In the data rows, the value 128 means zero.
Here are some points:
[111  97 121  92 123 133 110 119]
[149 117 141  81 143 154 130 145]
[126 142 174 141 180 184 152 177]
[150 122 123 120 119 129 125 120]
[ 74 110  78  90  82  78 106  90]
[109 112 102 122  83 104  83 113]
[207 255 255 255 255 247 255 250]
[118 131  93 120 107  99  90 108]
[118 137 140 150 151 176 134 178]
[115 136 151 161 147 119 172 128]
[ 89 137 144 164 143 106 178 108]
[136 102 101  98 107 112 117 104]
[117  83  85  96  79  94 109  76]
[104 116 108 123 105  67 138  53]
[103 139 152 141 155 156 154 153]
[ 91 130 147 103 154 174 128 172]
[110  79  68  95  66  65  99  71]
[163 135 125 120 108  88 134 115]
[149 127 111 120 108 123 109 132]
[120 140 117 139 116 171 142 183]
[117 118 138 102 135 142 116 135]
[ 81  99 109 124 113 114 140 111]
[235 199 190 147 180 111 145 181]
[121 110 118  94 109 105 115 110]
[120 115 135 140 141 122 150 118]
[122 147 120 127 136 126 140 131]
[133 147  89 121 121  99 104  95]
[116  92  94 124  87  97  77  84]
[141 121 122 113 119 133 127 133]
[129 120 105 101 108 115 119 112]
[131 120 145 103 150 157 123 143]
[196 171 156 158 144 129  94 143]
[141 142 125 129 133 129 106 103]
[174 143 139 135 119 113 140 114]
[ 95 107  88 109  93 114 120 116]
[131 121 125 130 122 128 113 124]
[171 139 157 101 158 169 129 162]
[121 153 169 154 160 171 141 145]
[126 117 122 110 120 132 115 137]
[160 147 141 122 140 140 133 135]
[181 192 193 216 169 162 175 126]
[111 118 134 137 140 147 125 149]
[103 102 114 133 117  88 145  83]
[108  98 107 119 106 108 120 111]
[ 96 128 159 112 162 169 136 153]
[135 130 124 115 122 120 131 109]
[167 134 152  96 154 162 130 154]
[153 127 119 128 116 113 122 114]
[113 132 136 157 118 125 137 115]
[ 85 125 123 101 126 136 121 123]
[135 140 101  96 109 101 105 101]
[126 124 127 102 130 124 122 114]
[105 109 101 126 102 115 131 115]
[118 107 123 125 108 117 104 116]
[133 140 139 169  97 115 104  98]
[110  82  84 114  74 114  79 119]
[109 106 136 111 138 148 128 138]
[127 120 134 125 134 142 137 128]
[103 111 123 109 129 121 136 115]
12 more points follow, each with its number after it:
[ 94 103 100 129  99 118 122 129] 0
[146 120 102 116 100 115  96 113] 1
[ 89 160 173 192 172 122 205 115] 2
[131 103  91  91  90 102  94 109] 3
[124 126 138 117 144 165 120 168] 4
[161 156 121 142 137  95 118 102] 5
[145 140 153 156 128 150 113 156] 6
[101 109 125 107 133 142 110 130] 7
[135 120 114 118 119 124 102 119] 8
[217 207 201 188 206 141 169 227] 9
[164 150 144 132 147 135 143 133] 10
[167 140 135  81 119  99  80 113] 11
Which two of these numbered points are nearest to each point below, looking only along the 2 directions in which the first points spread most? Their numbers follow each, nearest first.
[ 81 116 109  98 116 115 112 108] > 0 7
[174 142 133 147 126  98 109 114] > 5 11
[124 108 120 133 121 122 124 109] > 8 1
[179 153 131 136 133 139 153 132] > 10 6
[158 164 168 196 170 184 140 172] > 2 6
[151 186 100 142 163  93 133  77] > 5 11
[185 156 157 124 154 109 115 152] > 10 6
[116 102 106 118 113 128  97 132] > 0 8
[253 235 218 179 214 122 154 206] > 9 2
[106  83  88  91  85  89 108  86] > 3 0
[147 157 154 186 130 151 117 118] > 10 6
[161 139 132 154 116  99 133 113] > 5 11
[116 137 157 144 157 140 164 143] > 6 4
[151 119 106  76 108 116  88 107] > 1 3
[143 146 149 177 103 132 119  66] > 5 11
[ 85  83  98 107  95  71 118  72] > 3 1
[186 153 138 108 142 146 117 136] > 10 6
[129 104 110  76 113 126  92 114] > 0 3
[166 148 138 149 127 139 130 113] > 10 5
[151 124 128 151 137  81 162  93] > 5 11
[200 225 230 211 213 216 223 194] > 9 2
[ 99 105 129 121 135 143 110 135] > 7 0
[255 254 250 203 242 128 188 232] > 9 2
[128 176 184 197 184 137 214 140] > 2 9
[163 180 119 133 151 104 117 107] > 5 10
[127 163 167 196 167 140 194 137] > 2 10
[119 118 129 146 136  83 161  77] > 11 1
[164 138 141 154 138 126 124 133] > 10 6
[128  99 105 124 107 102 140  97] > 1 8
[136 165 174 152 173 154 192 155] > 2 6
[181 155 140 123 131 108 102 128] > 5 10
[ 96 164 175 191 176 116 209 116] > 2 10
[122 157 149 165 147  98 183  98] > 10 5
[109  95  92 115  88 100 110  92] > 3 1
[ 90  89  81 108  87  89 100  83] > 3 0
[111 110 130 101 132 144 117 136] > 7 0
[100 100  88 114  76  92 115  78] > 3 1
[144 107  98 101 102 106 119  99] > 1 3
[127 164  88 122 143  90 104 101] > 11 1
[121 164 167 176 173 147 182 145] > 2 6
[113 129 152 100 152 164 136 155] > 4 6
[248 215 203 211 199 241 188 250] > 9 2
[101 147 153 168 154 134 187 125] > 6 2
[113 120 148 124 149 161 137 146] > 4 6
[120 108 118 109 120 147 112 145] > 7 0
[130 116 149 109 148 160 126 155] > 4 6
[192 161 147 102 143 126  96 139] > 10 6
[ 92  89  88 101  84  79 123  73] > 3 1
[177 147 163 153 166 174 135 167] > 2 6
[102  92 111 109 114 124 122 115] > 0 7
[135 125 138 136 138 146 156 137] > 6 10
[111  90 101 107 100 126 123 132] > 0 7
[139 145 153 123 153 131 165 141] > 6 10
[ 87 101 103 119  98 116 130 111] > 0 3
[148 123 114 140 102  97 134 107] > 11 1
[169 141 130  89 120  96 100 117] > 11 1
[153 122 108 136 102 114 112 103] > 11 1
[155 132 114  93 107 118  83 105] > 1 11
[217 251 255 213 255 249 255 255] > 9 2
[ 86 122 125 148 125 103 143 101] > 8 1
Here are 12 other points, each followed by its number:
[157 156 170 140 170 159 168 154] 0
[ 98 123 134 124 116 141 111 145] 1
[124  91 118 121 122 128 135 121] 2
[ 74 113 141  79 151 150 120 145] 3
[145 108 114 136 118 145 151 158] 4
[142 157 150 182 118 130 151 105] 5
[183 150 136 101 129 134  91 145] 6
[115 111 117 131 104 110  85 106] 7
[153 149 129 160 126 112 144  93] 8
[117  92 104 117 102  81 128  85] 9
[118 119 138  82 141 148 114 143] 10
[142 138 145 170 146 107 183 106] 11
The same question for these:
[ 72 108 134 136 140 150 144 136] > 10 3
[103 113 146  93 145 153 121 142] > 10 1
[161 126 117 135 119  78 151  98] > 8 6
[116 107 118 125 102 115 100 108] > 7 2
[121 126 138 158 143 105 166 115] > 6 11
[ 98 119 137  92 133 129 123 130] > 1 10
[ 97 117 105 127 110  89 135 104] > 7 9
[155 123 135  95 138 145 123 136] > 4 1
[104 107 114 127 115 125 145 117] > 2 1
[131  97 101 114 106 110 131 105] > 7 9
[109 112 146  86 149 155 122 149] > 10 3
[ 98 107 140  95 141 147 116 144] > 10 1
[158 159 161 188 114 142 104  95] > 5 11
[146 129 141 117 144 147 136 147] > 4 6
[157 211 240 196 239 248 223 244] > 0 11
[ 95 114 136 129 141 131 137 120] > 1 10
[155 154 137 158 146 146 126 140] > 11 5
[154 143 107 136 117 173 126 190] > 4 10
[183 150 135 100 134  99  86 129] > 8 6
[111 109 128 115 132 138 130 129] > 1 10
[ 99 106 127 121 130 136 137 125] > 1 10
[ 93 107 138  75 141 153 124 147] > 3 10
[165 200 123 160 178 107 135  98] > 5 11
[144 146 147 149 123 142 110 112] > 6 11
[140 137 106 144 116 154 140 158] > 4 6
[113 107 112 123 118  94 134  95] > 7 9
[161 159 163 194 119 143 126 103] > 5 11
[116 105 109 122 107 107 141  98] > 7 2
[126 114 109  92 110 115 101 108] > 7 9
[132 148 100 118 132 142 124 142] > 4 1
[114  83  93 113  88  82 129  80] > 9 7
[115 113 144  89 148 156 123 150] > 10 1
[118 149 144 135 149 151 150 141] > 4 6
[169 201 120 162 182 121 142 115] > 5 11
[ 90 106 113 128 111  99 147  92] > 7 2
[137 170 117 126 150 126 142 117] > 6 11
[164 131 128 116 130 135 133 127] > 6 4
[105 127 137 150 136 151 170 140] > 4 10
[103 114 121 144 113 124 128 125] > 2 1
[171 140 125 123 129 136 142 131] > 6 11
[124 194 210 174 216 183 223 174] > 0 11
[133 121 101 123 105  96 122 112] > 7 9
[ 76 130 162  97 163 164 135 159] > 3 10
[ 86 112 123 115 127 156 114 154] > 3 10
[ 68 146 175  88 178 185 157 176] > 3 10
[113 152 104 107 129 112 115 124] > 2 7
[177 142 130 104 124 102 121 118] > 8 6
[125 115  98 115  90 111 113 121] > 7 9
[158 129 117 132 119 129 131 121] > 6 8
[120 115 134 118 138 146 110 136] > 1 10
[ 51  65 100  84 104 118 101 112] > 3 7
[101 121 145 140 150 135 155 134] > 4 10
[ 86 106 134 119 141 146 115 138] > 10 1
[123 108 111 116 124 147 119 147] > 1 10
[ 92 129 146  97 154 159 124 161] > 3 10
[154 183 208 159 212 220 190 213] > 0 11
[102 119  94 118  89 154 101 166] > 1 10
[ 99 120 124 136 118 135 153 147] > 1 10
[104  89  87 114  61  65  65  55] > 9 7
[124 104  95 122  83  92  80  81] > 9 7
